Families of rows that turns and mirrors carry onto each other, the same ones carrying the whole set onto itself: the rest of each named row's family, in list order
4 families of 4 rows
Z346: [ 20 -10  12  -5 -15  13   0   3  16   3   7   7  13  23   3]
Z665: [ -6  10   2  13 -10   9  -4  23  12   3  10   6  -4  20   7]
Z356: [ 26  -1   1 -15  -7 -13   2 -18 -12 -19   2   1   0   7   0]
Z735: [ 11   2  15  -6  -8  16   0 -10  12   3   5  10  13  27   4]
Z903: [ 18   6   1 -17  -5 -10  -9 -19 -16  -8  -2  -4  -5   6  -7]
Z985: [ -1   3   2   4 -15  19   2  27   9  -6  11  11  -4  13  10]
Z854: [  0  18  -8   2  -2 -17  -1   2 -16 -18   5   0 -17   4   3]
Z766: [ 11  -2   9  -7 -13  16  -7   1   8  16   7   5  10  22  -5]
Z870: [11 -9 12 -9 -8 10 -3  1 15 12 -4  6  8 23 -3]
Z742: [ 17   0   0 -15  -1 -14   0 -19 -14  -5  -4   6   0   2  -6]
Z219: [  3  17 -13  -6  -2 -11   6   8 -11 -27  10   0 -10  -3   4]
Z537: [  6  12  -6  -6  -6  -6   1   6 -14 -30   3   4 -19  -3   7]
Z823: [ -1  12  -7   7   4  -5   0  -3  -9 -25  12   9 -17  -3   4]
Z251: [ 23   2   1 -21 -11 -18  -5  -8 -12  -7  -3  -6   7   4   1]
Z208: [ -4   9   0   3  -7  16   2  25  18 -10  12   4  -3  18   8]
Z337: [ -2  -1   0   5 -14   6   4  32   9  -2   9  -1 -10  17   2]

Which other rows belong to the same family as Z208? Z870, Z742, Z219
Which other rows belong to the same family as Z251? Z735, Z823, Z337

Families of rows that turns and mirrors carry onto each other, the same ones carrying the whole set onto itself: the rest of each named row's family, in list order
5 families of 6 rows
Z457: [-13   6  -3 -22  22  10   7   8 -11 -10 -23   3 -22]
Z970: [  0  21  -5  12  -1 -12  12  13   3  -5   2   6   1]
Z238: [  9  15   5  -9   1 -10  13  -8   5 -26  -6   8   2]
Z78: [ 11  11   1 -10   1  -2  17  -8   7 -26  -4  10   3]
Z331: [-18   5  -1 -20  19  15   9   6 -12 -10 -16   5 -26]
Z702: [-11  -7  -2  -5   8  18   1  -1 -10  12   2  12 -18]
Z783: [-17  -8  -2 -11   7  14  27  11  -9  -3  -2  -2 -22]
Z748: [-22   4  -3 -15  21   9   5   7  -8  -5 -18   6 -28]
Z523: [ -5  16   2  10  -7 -15   7  14   4  -5   5   2   1]
Z403: [  1   6  -8   1   8 -11  -9  -6   3 -17   2  -5   9]
Z829: [ -3   7 -12  -4  14 -13 -11  -4   2 -16  -1  -4   9]
Z380: [ -1   9  -6  -5   7 -14 -12  -5   5 -13   0  -3   9]
Z335: [-11  -9   0 -12   9  12  30  13  -9  -5   1  -7 -17]
Z606: [  0  19  -4   8  -1 -13  11  15   5 -13   2   4   6]
Z16: [-18 -13  -1 -16  13  11  26   7  -8  -7   0   0 -21]
Z189: [ -1  17  -1   8  -4 -17  13  11   3  -7   3   4   6]
Z339: [ 12  14   0  -6   1  -7  11  -6   4 -25  -8  13   5]
Z195: [-13  -3   1  -8   8  20   6   3  -7  13   0  11 -22]
Z731: [-18   4  -1 -18  20  15   3   6  -9  -9 -20   3 -24]
Z247: [-12  -5  -5 -10  10  18   0   4 -13  11  -1   6 -23]
Z927: [-19   8  -1 -18  20  12   5   8  -6 -11 -20  11 -25]
Z117: [  1  17   1  11  -1 -16   7   9   3  -7   5   4   7]
Z430: [ -1   9  -5  -3   9 -14  -9  -6   5 -17  -5   0  11]
Z246: [  5  12   7 -12  -4  -8  16  -4   5 -27  -7  12   3]
Z126: [-13 -12   0 -12   9  11  28  11 -10  -7  -4  -2 -23]
Z942: [-11  -4   0  -7   9  19   3   7 -14  13   1   8 -18]
Z485: [ -4   5  -4  -6   8 -15 -14  -8   0 -16  -3  -2   5]
Z478: [-19 -12  -1  -8  11   8  28  11  -5  -9   2  -3 -21]
Z161: [  9  11   4  -7   0 -12  15  -2   8 -26  -5   9   4]
Z290: [ -7  -1  -2  -5   9  19   0   2 -13  16  -3   4 -18]

Which other rows belong to the same family as Z247? Z331, Z783, Z117, Z430, Z161
Which other rows belong to the same family as Z335? Z457, Z523, Z246, Z485, Z290
Which other rows belong to the same family as Z189? Z238, Z380, Z731, Z126, Z942

Families of rows that turns and mirrors carry onto each other, the same ones carrying the whole set onto itself: the rest of each named row's family, in list order
5 families of 6 rows
Z580: [ 6 11  1 -5 20 11  5 14 -2]
Z880: [-12  -2  -8  -4 -12  11  -9 -14   9]
Z888: [-19 -19   4  -8   7  -3 -10  -8  -7]
Z643: [-15   8   1  -3   1  11 -12  14  10]
Z923: [ -8 -25   6  -3  -7  -9  -3   3   5]
Z193: [ 10 -12   6 -17   8  10   5  -4 -17]
Z15: [-10 -16   6 -15 -12  10 -12  -3  -4]
Z230: [ 10  -3   0   5  23  -6   5   3 -11]
Z418: [-21  -3  -2 -10  -5   4   1  -4  17]
Z797: [  5   0  -8  16  -1   2 -16   3   1]
Z615: [ -1 -22   5  -6  -1  -1   6  12  15]
Z374: [ 3 -4 -6  9 -3  9 -9 11 15]
Z32: [  0  16 -12   2  11  12   2  -4   7]
Z950: [-12  -9  12 -19   8   2   9  15   5]
Z530: [ -9   1  -5  14   3  -2 -19   3   1]
Z693: [ 11   7 -11  -2   9  14   6 -14  -5]
Z269: [-22  -3   3  -9 -11  -8   9  -2  -9]
Z994: [ 16 -12   2   2  15  -5  10   3  -9]
Z475: [ -1   7  -1  -5   7  -4  18  -2 -21]
Z636: [-14 -22   8  -6   4 -14   1   3   0]
Z971: [ -2  -3   1 -16  15   2  22  -5   4]
Z347: [ -4 -15   2 -20   1   4  15 -13   0]
Z993: [ -8  -8   3  -9 -17  -5  17   5  -2]
Z284: [ 11   7  -4   0  -2   1  20   4 -12]
Z543: [  6   4  -5  -1   0  20 -16  -4 -11]
Z981: [-11  16  -8   7  -6   2  -4  -2 -12]
Z388: [18 -8 -2  1 13  6 10 12  6]
Z517: [-10  -1  -7   7  12   6 -20  -8 -10]
Z158: [ -4  10  -8   8 -18   4   0   4  -1]
Z666: [  0 -10   1  -5  24   0   0  -8 -17]

Which other rows belong to the same family as Z888? Z615, Z374, Z388, Z517, Z666
Which other rows belong to the same family as Z693? Z880, Z418, Z32, Z971, Z347
Which other rows belong to the same family as Z530? Z923, Z230, Z797, Z994, Z636
Which other rows belong to the same family as Z950? Z580, Z643, Z193, Z15, Z543

